(in the rows, 128 means zero)
One turn moves each row of this set onto another row. After a few examples, where does it send each row asked below?
J726: [140 126  86 118 135 148 135 133 103 137 125 135 162 127 103 125 134 110
 111 101 131 163 108]
J831: [140 119  84 112 139 142 139 133 112 133 115 136 160 122  97 115 137 112
 118  95 134 152 119]
J908: [142 139 101 145 184 137 107 116 140 121 112 131 145 131 130 144 136  72
 124 149 128 164 136]
J557: [119 108 119 127 186 137 117 144 137 124 116  90 134 127 120 118 100  90
  97 128 133 139 132]
J693: [105 123 101 136 157 141 122 145 112 111 176 110 114 131 138 136 125 100
 137 158 116 142 142]
J358: [160 117 113 117 118 126 153 141 130 129 150 112 115 148 135 134 119  97
  78 144 122 126 125]
J130: [148 173 109 121 143 137 122 132 145 124 117 137 146 125 112 108 142 136
 112 108 120 135  88]
J6: [138 154 126 149 172 155 125 115 159 120 116 115 142 105  97 145 132  99
 104 141 145 133 134]
J938: [132 133 102 128 114 138 142 149 127 149 139 124 136 124 101 130 132 124
 160 131 110 141  96]
J676: [135 130 130 144 157 125 137 154 152 101 121 129 118 112 157 100 130 137
 112 154 130 133 147]
J562: [136 144 107 126 115 133 145 145 117 153 138 135 136 115 112 127 133 133
 153 131 112 149  91]
J33: [148 138 114  91 161 109 160 133 116 104 146 129 121 152 121 127 118 111
 101 148 149 121 123]
J389: [101 147 128 129 130 130 133 123 114 135 137  75 152 138 100 109 126  96
 111 132 128 143 139]
J31: [121 153 100 138 119 111 114 141 109 122 152 103 131  99 126  95 157 103
 118 159 118 142 134]
J106: [119 136 106 123 146 154 123 113 116 120 139 134 122  90 106 152 136  86
 125 145 152 149 149]
J490: [166 140 110 104 126 128 123 142 133 122 127 122 125 136 126 137 129 102
  67 123 129 147  93]
J680: [130 138 118 141 169 106 149 126 125 128 119 104 169 113 121  80 147 114
 112 150 133 130 134]
J48: [148 172 104 127 141 137 125 141 146 119 130 140 141 118 107 106 151 135
 120 108 111 128 100]
J751: [162 125  95 117 163 118 155 147 100 141 159 142 133 127 118 146 140 106
 102 140 129 160  98]
J431: [148 151 139 104 135 118 166 138 130 124 139 139 121 150 124 141 124 137
 115 142 134 142 102]
J774: [133 135 112 146 140 139 138 111 156 131 119 133 124  93 130 139 142 110
 139 177 145 132 124]
J543: [134 150 135 126 152 130 105 125 156 130 101 137 109 105 143 129 128  87
 127 147 118 157 139]
J691: [132 142 142 139 152 139 135 135 129 127 128 141 140 121 131 156 123  92
 146 150 125 166 166]
J427: [121 112 116 138 179 128 107 150 126 125 121  90 148 117 123 112 116 102
  78 138 132 136 137]
J920: [ 89 120 112 137 167 127 128 143  97 129 164 105 124 130 128 129 125 111
 129 157 123 139 144]
J927: [168 140 108 129 170 109 152 163 114 129 153 118  96 123 110 130 135 104
  88 150 121 135 116]
J189: [113 137 128 143 144 118 123 147 140 104 126 111 121 129 152 100 132 142
 105 168 131 125 142]

J774 moves to J6
J31 moves to J680
J938 moves to J48
Now these:
J130 moves to J726
J676 moves to J557
J33 moves to J358
J691 moves to J543
J427 moves to J920
J431 moves to J490

